Each named turn below is shown by a few rows before and after it. Which turns, in which order, take the first row of each later pair to the second? The first pair is answered.
Q (before -> after):
[ 0.48  2.23  2.84  0.05  0.95 -0.15 -0.55 -1.86  2.78  0.32 -2.94 -0.88
  0.62  0.35  0.61 -0.27  0.95  0.34  1.91  0.35  1.56]  ->  [ 0.21  1.98  3.18  0.09  0.72  0.21 -0.65 -1.01  2.20  0.51 -3.61 -0.44
  0.53 -0.18  0.24 -0.29  1.29  0.60  1.66  0.34  1.51]
[-1.55  3.12  2.34  3.36  4.22  2.93 -2.31 -1.62  2.03  0.71 -2.93 -1.73
 -0.42  0.29  3.67 -2.56  0.33  3.61 -2.84  0.75 -1.77]  ->  [-1.41  3.03  3.65  2.54  2.48  1.60 -1.65  0.04 -0.47  1.71 -4.60  0.30
 -0.85 -2.55  2.01 -2.89  1.50  4.28 -2.49 -0.36 -3.34]
[-0.15  0.10  1.32 -0.06 -0.10  0.42 -0.81 -0.84 -0.79  0.47 -2.60  0.71
  0.70  0.55  1.17 -2.07  1.01  0.42 -0.65  0.52 -1.03]  ->  [-0.45  0.22  1.21 -0.14 -1.32 -0.26  0.26  0.02 -1.50  0.74 -2.13  1.37
  0.51  0.07  1.14 -1.86  0.97  0.09 -0.09  0.13 -0.45]
F (before -> after):
[-1.11  0.95 -0.70 -0.76 -0.14  1.76 -1.66  1.09 -0.45  1.90 -1.91 -2.82
 -1.00  1.72 -0.17  0.42  0.08  1.48  0.37 -1.49 -0.76]  ->  [-1.21  0.71 -1.01 -1.00 -0.37  1.49 -1.79  0.93 -0.11  2.22 -1.63 -2.79
 -0.75  1.54 -0.07  0.63  0.55  1.28  0.48 -1.74 -0.72]
[-1.24  1.29  0.22  3.35  3.62  0.89 -0.02 -0.12  1.33  0.99 -1.37 -0.38
 -0.48 -1.67  0.84  1.00 -0.02  2.77 -0.35  0.67 -2.62]  ->  [-1.11  1.05  0.01  3.24  4.37  1.22 -0.21 -0.26  1.58  0.25 -1.35 -0.87
 -0.18 -1.37  0.95  1.06  0.01  2.24 -0.24  1.10 -2.37]
[ 0.34  0.50  0.92  1.16  1.60  1.00 -1.87 -1.16 -0.01 -0.16 -1.58 -0.32
  0.32  0.46  0.86 -1.27  0.10  1.84 -0.66  0.88 -1.14]  ->  [-0.18  0.78  0.92  0.90  1.72  1.39 -1.94 -0.86 -0.64  0.64 -1.57  0.14
  0.27  0.23  0.73 -1.30  0.52  1.89 -0.67  0.67 -1.19]
W (before -> after):
[ 2.40 -0.27 -0.80  0.43  0.26  1.59 -2.00 -0.44  0.02  0.30 -0.51  1.96
  1.18  1.20 -2.08 -2.46  0.19 -1.88 -0.70 -0.08 -1.56]  ->  [ 2.87 -0.16 -0.32 -0.36 -1.27  0.06 -1.25  1.49 -0.62  0.77  0.32  1.80
  1.35  0.89 -1.12 -2.04  0.27 -2.99 -0.19 -0.54 -0.49]
[-0.67  0.12 -0.29 -0.04  0.53 -1.67  2.52  3.42 -0.94 -0.71 -0.53  1.17
 -1.70  0.05  0.53  0.29  2.14  1.39 -1.96 -0.35 -1.37]  ->  [-1.25  0.20 -0.10  0.34  1.56 -1.09  2.25  2.91 -0.64 -1.14 -0.79  1.11
 -1.59  0.10 -0.32  0.34  1.68  1.53 -2.28 -0.40 -2.24]
[-0.61  0.74 -0.22  0.89  1.07  1.59 -1.16 -2.17  1.51 -0.83  0.45 -0.19
  0.81  0.63  0.09  0.26  0.09  0.77  0.55 -0.62  0.15]  ->  [-0.92  1.02  0.05  0.38 -0.08  0.59 -1.37 -0.97  0.83  0.32 -0.01  0.00
  0.96  1.40  1.01 -0.46  0.70 -0.25  0.97 -0.60  1.07]
[-0.28 -0.81 -1.39  0.44 -0.48 -0.18  2.59  0.04  1.61 -2.02  3.55  1.73
  0.65 -1.59 -3.07  1.70  0.96  1.04 -0.29 -0.45  0.19]  ->  [-0.89 -1.02 -1.48  0.89  1.61  2.21 -0.29 -2.31  2.42 -1.33 -0.44  1.83
  1.80 -0.03 -1.75 -0.75  2.28  1.15 -2.10  1.04 -0.75]
Then:
Each pair is two turns apart.
[-0.30 -2.46 -1.87 -0.42  0.16 -0.87 -2.17  0.10  1.00  0.63  0.20 -2.35
  2.84  1.84  3.12  2.21  2.11  0.02  0.62  0.90  1.15]  ->  [ 0.18 -1.55 -1.24 -0.65 -1.00 -1.69 -1.09  1.41  0.16  1.16  0.30 -2.13
  2.04  1.01  2.98  2.82  2.46 -0.03  1.22  0.30  1.62] -> Q then W
[-0.55  1.81  2.60  2.21 -0.26 -2.58  2.33  0.41 -1.91 -0.52  0.56  1.36
 -3.49 -4.69  0.90  2.10 -0.77  2.79 -1.52 -1.36 -3.86]  ->  [-0.32  1.38  2.54  1.53 -0.99 -2.39  1.02  0.57 -2.85  0.77 -1.65  2.88
 -3.18 -4.26  0.99  0.09  0.64  2.42 -2.04 -0.95 -3.72] -> W then Q
[-2.61  2.44  2.85  1.74  3.08  2.33 -1.63  0.55  1.38  3.22 -1.50 -2.42
  0.91  0.42  2.71 -1.37 -0.04  3.47 -0.36  1.68 -2.03]  ->  [-2.16  2.36  3.29  1.29  0.39 -0.56  2.28  3.51  0.50  1.87  3.91 -2.59
 -0.13 -2.28  0.88  2.09 -1.37  2.61  1.83 -0.04 -0.97] -> W then W
[ 0.39 -2.05 -4.60  0.23 -1.03  0.58 -1.37 -3.09 -0.93 -1.25 -1.52  2.93
  0.96 -2.48 -6.22 -0.62 -0.35 -1.82 -2.28  2.03 -2.17]  ->  [ 1.23 -1.52 -3.15 -1.05 -5.01 -2.85 -0.80  0.35 -2.26  1.37 -0.32  4.01
  1.39 -2.07 -3.71 -1.22  1.03 -3.98 -0.81  1.27  1.26] -> W then W
[ 0.08  1.20 -0.26  0.36  2.07  0.14  1.34  0.37 -0.06 -0.03  0.36 -0.53
 -0.96 -1.84 -0.29  1.40 -1.18  2.11 -0.17  0.47 -0.89]  ->  [-0.53  0.73  0.59 -0.41  1.39  0.01  0.23  0.29 -0.64  1.92 -2.25  0.21
 -0.37 -1.16  0.67 -0.32  0.30  1.47 -0.81  0.68 -1.15] -> W then Q
[ 0.04  2.25  2.36 -0.41 -1.94  0.61 -1.24  3.12 -3.05  3.76 -3.83 -0.01
 -1.38  0.40  3.29 -4.58  2.57  0.11 -0.22 -0.43  0.88]  ->  [ 0.50  2.39  0.88  1.13  2.57  2.98  1.51  0.13 -0.83 -2.38 -0.39 -0.76
 -3.23 -3.95 -3.21  0.51 -1.88  3.75  0.23 -1.06 -4.22] -> W then W
[-1.49 -0.37  0.62  1.87 -0.18 -1.22  1.85  0.97  0.41 -2.11  5.92 -4.31
  0.27 -0.13  1.68  2.05 -1.50 -0.91  1.60  1.12  0.78]  ->  [-2.23 -0.80  0.76  1.96  1.60  1.00 -2.24 -0.86  0.58  0.11  0.39 -3.59
  1.91  3.11  4.51 -1.76  0.81 -0.90 -0.79  2.80  1.03] -> W then W
[-0.11  1.52  2.80  2.91  0.93  2.82 -1.76  1.46  0.60  0.61 -0.90 -2.06
  2.35  3.62  1.45  1.64  0.64 -3.94 -1.01  3.32  1.50]  ->  [-0.07  1.56  2.30  3.47  1.63  2.32  0.97  1.52  1.07 -2.01  2.74 -2.11
  0.93  1.39 -1.41  4.17 -1.41 -3.40 -0.17  2.03 -0.25] -> W then W
[ 0.15 -0.83 -0.69  1.76  1.38  3.67 -0.84 -1.74 -1.95 -1.79 -2.97 -0.06
  1.17 -0.17 -1.51 -0.60  1.20  0.52 -3.52  1.40 -3.85]  ->  [ 0.73 -0.32  0.52  0.02 -2.39  0.63  0.82  1.78 -4.69  0.83 -3.14  1.71
  0.81 -1.28 -0.62 -1.19  2.65 -0.41 -2.53  0.61 -2.45] -> Q then W
[ 0.72 -2.30 -0.80 -1.27 -1.29  0.60 -1.36 -1.79 -1.92  0.37 -4.45  3.58
  1.49 -0.09 -1.90 -2.72  1.42 -1.56 -2.73  0.45 -1.52]  ->  [ 1.34 -2.03 -1.20 -1.74 -4.51 -2.56  0.57  1.13 -1.67  0.34  0.80  2.37
  1.35  1.20 -0.49 -1.03  0.69 -4.09 -0.27 -0.53  2.63] -> W then Q
[ 1.10  1.73  0.80  1.26 -0.16  1.36  1.04  2.58  0.03 -1.35  5.61 -1.53
  0.20  1.36  2.55  2.16 -1.35 -1.14  0.79  0.54  0.04]  ->  [ 0.94  0.92  1.21  2.02  3.56  4.22 -0.39 -0.66 -0.31 -2.06  1.94 -1.03
  0.43 -0.23  0.45  1.54 -1.29  2.14 -1.68  1.26 -3.68] -> W then Q
[ 0.05 -1.00 -2.18  0.20  1.59  1.32 -0.18 -0.67  2.00 -1.96  2.92 -1.45
 -0.57  0.01 -1.63  0.33 -1.11 -0.55  0.14  0.00 -0.41]  ->  [-0.17 -0.90 -1.49 -1.17 -1.19 -0.42 -1.25  0.98  0.84  0.88  1.58 -0.93
  0.26  2.27  1.60 -1.43  0.80 -2.35  0.12  0.33  2.30] -> W then W
[-0.54  4.14  4.66  0.02 -0.49 -0.56  0.80  2.74 -0.25  3.32 -1.23 -2.74
 -1.18 -1.79  3.78 -0.08  0.08  4.18  1.31  0.04  0.43]  ->  [-0.43  4.08  3.35  0.94  2.65  1.43  0.00  0.21  1.36  1.54 -1.92 -3.12
 -1.58 -2.24  1.96  0.77 -0.93  5.78  0.42  0.50 -1.69] -> W then W
[ 0.61  1.24  1.83 -0.75  0.30 -0.18 -0.97  0.34  0.86 -0.13  1.98 -0.33
  1.11 -2.19 -0.24  2.08 -0.78  0.71  0.38  0.46 -1.68]  ->  [ 0.98  1.34  2.14 -0.99 -0.41 -0.56 -2.23  0.11  0.14  2.03 -0.49 -0.09
  1.76 -0.39  1.88  0.25  0.67 -0.14 -0.33  0.66 -0.45] -> W then W
[-0.85 -0.66  0.68 -1.02 -1.17 -0.41 -1.04  0.81 -2.15  0.87 -3.84  0.61
  1.09 -0.41  0.49 -1.82  1.74  0.55 -0.27  0.10  0.14]  ->  [-0.59 -0.35  0.26 -1.21 -1.97 -1.89  2.12  2.18 -2.22 -0.87  0.66  0.12
 -0.10 -2.67 -1.82  1.33 -0.16  0.33  0.93 -0.88  0.20] -> Q then W
[ 0.83 -0.44 -0.15 -1.50 -3.46 -2.46  2.45  2.25 -1.58 -0.96  2.24  2.63
 -1.13 -3.65 -3.76  1.33 -0.54 -1.81  1.45 -1.92 -0.18]  ->  [-0.13 -0.88 -0.76 -0.89  0.06  1.64 -3.65 -1.86 -0.71  1.10 -5.48  2.92
  1.65  0.31 -0.32 -3.38  2.28 -0.70 -2.24  0.54 -1.43] -> W then W
[ 0.88  0.93 -1.36  0.67  3.26  2.07  0.67 -1.84  0.59 -3.14 -0.47  1.22
 -1.40 -2.72 -2.36  2.17 -1.72  2.48 -0.05 -0.47 -1.62]  ->  [ 0.96  0.35  0.50 -0.60  0.27  1.18 -2.08 -0.59 -2.35  1.24 -5.56  2.83
  0.01 -0.84  1.27 -2.19  1.77  1.19 -1.51  0.19  0.20] -> W then Q
[ 1.13  2.01  1.23 -0.46 -2.62 -3.57  3.98  2.65 -0.72  1.61  1.16 -0.14
  0.53 -2.22  1.43 -0.96 -0.81  2.03  1.03  0.87  0.60]  ->  [ 0.38  1.08  0.66  0.92  2.03  1.07  0.77 -1.56  0.89  0.98 -3.59  0.29
  1.87 -1.36  0.99 -2.85 -0.66  3.88 -1.83  2.87 -2.01] -> W then W
[-0.29  1.93 -1.22  1.92 -0.90 -1.67  0.26  1.94  2.08 -1.54  4.85 -1.36
 -0.64  0.97 -0.52  2.21 -0.83  0.18  2.57 -0.83  2.02]  ->  [-1.13  1.20 -1.29  1.51  1.33  1.02 -3.79 -0.37  2.05  0.25 -0.83 -1.22
  1.28  3.66  2.11 -1.95  1.31  0.66  0.16  1.17  2.03] -> W then W
[ 0.70  0.77 -3.99 -0.24  2.28  0.46  2.96  2.99  0.73 -3.94  5.09  0.69
  0.29 -1.56 -3.76  2.73 -3.93 -0.25  3.05 -2.38 -1.99]  ->  [ 0.15  0.23 -2.90 -0.19  4.48  3.93 -2.33 -0.16 -1.26 -1.45 -4.87  3.04
  1.48 -1.16 -2.66 -2.54 -0.71  2.37 -0.44 -0.79 -5.25] -> W then Q
[ 0.96  0.57 -1.77 -2.70  0.04 -0.27  1.92 -0.30 -0.35 -0.01  0.69 -2.02
 -2.30  0.44 -0.63  0.68  0.30  1.84  0.08  0.44 -2.86]  ->  [ 0.63  0.63 -1.29 -3.26 -1.27 -1.11  1.03  0.37 -0.74  1.56 -0.90 -2.06
 -1.42  1.89  1.15 -0.88  1.54  1.03 -0.15  0.57 -1.79] -> W then W
[ 0.24  1.60 -2.02 -0.46 -0.81 -1.07  2.26 -0.95  2.83 -0.97  6.31 -3.63
 -0.29  2.17 -0.20  2.13 -3.41 -1.68  0.84  1.35  2.81]  ->  [-0.25  1.30 -1.40  1.11  3.75  3.34 -0.59 -4.83  2.81 -1.20 -0.02 -2.61
 -0.20  0.52 -1.97  0.14 -2.92  2.91 -2.35  2.73 -2.67] -> W then Q
[ 0.29  3.60  2.28  3.02  4.62  1.09 -0.33 -1.42  0.75 -2.91  2.85  0.12
 -2.65 -1.12  0.62  0.90 -0.84  5.63  4.25 -1.99 -5.23]  ->  [ 1.12  3.41  3.02  1.79  0.59 -1.30  1.53  1.21 -1.99 -1.66  3.16  1.60
 -3.49 -3.26 -0.54  0.69 -0.15  4.75  4.92 -3.57 -4.61] -> Q then Q
[ 0.49 -1.68 -1.25 -1.31 -1.65 -1.17  0.51 -0.64 -0.18 -1.29  2.05  1.66
 -0.17  0.17 -1.27  0.67  0.09 -1.08 -0.40 -0.44  1.00]  ->  [ 0.42 -2.25 -0.97 -0.89 -0.22  0.30 -1.28 -2.24  0.19 -0.34 -0.24  1.59
  0.45  1.32 -0.86 -1.01  0.88 -0.54 -1.86  0.72  0.29] -> W then W
[ 0.54 -1.30 -1.82 -0.66 -2.01 -1.87 -1.02 -0.58 -1.02 -0.18 -1.24  2.36
  0.26 -0.77 -4.00 -1.29  0.91 -3.80 -0.26 -0.44  0.42]  ->  [ 0.49 -1.40 -2.94 -0.13 -1.22 -1.19 -1.58 -1.23  0.73 -1.12  0.52  1.46
  1.03  1.53 -3.06 -0.76  0.32 -4.74  0.13  0.08  2.00] -> Q then Q
[-0.83  0.02 -1.57  2.21  3.36  1.27  0.63 -0.50  3.86 -2.56  2.82 -1.90
  1.33  4.96  0.22 -0.19 -1.38 -0.67 -0.06  1.82 -1.46]  ->  [-1.30  0.11  0.36  2.14  3.31  2.13 -0.29 -0.56  0.07 -1.78 -2.77  0.88
  0.06 -0.16 -2.31 -1.76 -0.11  3.22 -1.67  0.79 -6.32] -> Q then Q
[-0.25  0.32 -0.51  4.04 -0.65  0.46 -0.99 -1.64 -0.02  0.12  1.50 -1.70
 -0.23 -0.09 -0.39  2.58  1.52  1.22  0.09 -1.12  0.66]  ->  [-0.49  0.17  0.12  3.61 -1.68  0.24 -1.63 -1.00 -0.51  1.19  0.46 -1.30
  0.12  0.66  1.01  1.82  2.05  0.44  0.19 -0.74  1.80] -> W then W
[-2.56  0.94  1.68  2.15  1.51  2.12 -1.33 -0.89  0.46  3.62 -4.04 -1.19
  0.56 -0.78  3.21  0.72  1.51  3.82 -1.59  1.52 -0.32]  ->  [-1.51  1.29  1.55  1.50 -0.79 -0.84  3.05  1.93  0.21  1.61  1.95 -1.59
 -1.54 -3.63  0.72  4.73 -1.26  3.10  1.18 -0.57 -0.06] -> W then W
[ 3.35 -1.76 -0.83 -1.85 -0.84 -1.55  4.19  2.49 -0.77 -1.63  1.72 -1.20
 -1.02 -3.40 -3.58  3.81 -1.35 -1.36 -0.24 -2.44  0.88]  ->  [ 2.35 -1.58 -0.48 -1.79  0.90  1.20 -2.45 -0.35 -0.67  2.09 -6.58 -0.62
  2.27  1.19  1.64 -2.64  2.40 -1.32 -3.28  0.18  1.34] -> W then W
[ 0.92 -0.54 -0.44 -0.17  4.01  1.73 -2.39 -1.09  0.76 -1.82 -1.00  1.97
 -1.12 -1.08  1.93 -0.32  0.59  2.50 -0.34 -0.91  1.13]  ->  [ 1.34  0.07  0.41 -0.77  0.71 -1.55  0.06  1.77 -0.05 -1.26  2.26  1.72
 -1.50 -2.14  1.89  1.15  0.63  0.50  1.82 -2.07  3.28] -> W then W
[ 1.03 -1.49 -1.39 -0.14 -0.90  0.27  3.46  2.28  0.37 -3.12  2.10  1.77
 -0.57  2.27  0.88 -1.28  0.29 -1.75  0.47  1.17  0.23]  ->  [ 0.77 -1.92 -1.65  0.47  1.05  2.07  1.42 -0.09  0.73 -3.28 -0.23  1.45
  0.41  3.03  1.57 -2.30  0.92 -1.04 -1.10  2.36 -0.54] -> W then W
[-0.20 -0.92 -1.59 -1.24  0.25 -0.43  1.35 -0.49 -0.25 -1.72  1.28  0.90
  0.60 -1.15 -3.00  1.76 -0.39  0.31  1.38 -0.64 -0.75]  ->  [-0.33 -0.84 -0.89 -1.79 -0.73 -0.67 -0.48  0.41 -0.94  1.12 -1.76  1.56
  2.28  1.17  0.23 -1.48  1.66 -0.95  0.71  0.23  0.96] -> W then W
[-0.78  0.48 -0.83  0.01 -0.44 -0.63 -0.60  0.60 -1.20  1.23  0.67  2.71
 -0.95 -3.20  0.26  0.46 -0.45  0.55  1.73 -0.35 -0.11]  ->  [-1.29  0.42 -1.06  0.76  0.22  0.38 -2.24 -0.68 -0.62  1.91 -1.35  3.14
 -0.55 -2.09  0.61 -0.86  0.09  0.83  0.98 -0.18 -0.91] -> W then W
[ 0.63  0.63 -0.31 -1.07  0.11 -2.87  2.83  3.96 -0.96  1.68  5.87 -0.49
 -1.58 -2.74  1.65  1.76 -1.07 -0.16  2.01 -0.30  0.56]  ->  [ 0.18  0.07 -0.33  0.42  4.92  1.00  1.19 -0.45 -0.13 -0.84  2.38  0.22
 -1.79 -4.91 -1.30  1.43 -1.81  3.96 -0.65  0.09 -4.24] -> W then Q
[-0.01  1.07  0.86  0.31 -0.37 -0.73  0.48  0.96 -0.23  0.27  0.71 -1.03
 -0.85 -1.09  0.19  0.42 -0.03  0.64  1.22  0.12  0.83]  ->  [-0.42  1.20  0.83  0.78  0.72  0.18 -0.93 -0.73 -0.15  0.33 -0.67 -0.68
 -0.28 -0.40  0.71 -0.79  0.34  1.37  0.14  0.74 -0.18] -> W then W
[ 0.20 -0.16 -2.26  0.09 -0.64 -0.79 -0.27  0.18  2.05 -0.34  3.86 -0.48
  0.22  1.84  1.64  1.37 -0.99 -2.92  0.70  0.04  2.22]  ->  [ 0.07 -0.22 -2.25  1.17  1.65  1.70 -1.96 -1.55  2.64 -0.74  1.24 -0.57
  0.81  2.42  1.53 -0.01 -0.74 -1.63 -0.98  1.14  1.15] -> W then W
[ 0.24  0.56  1.05 -0.42 -3.43 -0.69 -0.58  0.82 -0.02  1.88  1.05  0.03
  1.01  2.49  3.86 -1.36  1.27 -1.79  1.36 -0.56  2.43]  ->  [ 0.32  1.00 -0.61  0.59 -0.58  0.62  1.44 -0.78  2.05 -2.00  5.27 -1.25
 -0.45  0.70  0.25  2.63 -2.09 -0.26  1.94 -0.71  0.31] -> W then Q
[-0.02  2.73  0.70 -1.26 -1.90 -1.36 -0.40  3.01 -0.33  1.33 -0.89 -0.95
 -0.98 -0.99  1.04 -2.56  1.14  0.12  0.08 -0.18  3.65]  ->  [-0.16  2.20 -0.44  0.08  2.75  1.50 -0.56 -0.66  1.92 -2.16 -1.37 -1.70
 -1.62 -1.78 -2.31 -0.94 -1.13  2.80 -1.13 -0.01  0.15] -> W then W
[-0.18  0.43 -1.39  1.85  2.86  1.74 -0.81 -0.29  0.15 -0.48  1.22 -2.02
 -0.17  0.63  1.41 -0.05  1.60  0.27  2.45  1.52 -0.84]  ->  [ 0.14  0.15 -0.56  1.30  0.41 -0.09  0.03  1.37 -0.34  0.22  2.41 -2.16
 -0.64 -0.01  1.97  0.69  1.79 -0.72  3.33  0.84  0.29] -> W then W
[ 0.85  2.01 -1.49  0.32  1.39 -0.15 -1.35 -0.88  0.75  2.58 -2.35  0.12
  2.40  6.50  2.75 -2.90  3.62  0.15 -0.81  0.92  2.17]  ->  [ 1.17  2.30 -2.42  0.78  0.94 -2.05  2.39  0.98  2.36  0.31  4.36 -1.58
  1.31  6.19  1.99  0.66  1.07 -0.48  1.47  0.17  4.02] -> W then Q
[-0.10  0.18  1.82  1.93  1.94  2.53 -1.28  0.46  1.38  1.33 -2.97 -2.71
 -1.15  1.04  1.38  0.96 -1.25  3.26 -1.77  1.15 -0.92]  ->  [ 0.66  0.85  2.32  1.11 -1.26 -0.70  1.60  3.58  0.51  1.87  1.56 -2.63
 -2.12  0.15  0.94  3.04 -1.89  1.61  0.18 -0.47  0.50] -> W then W
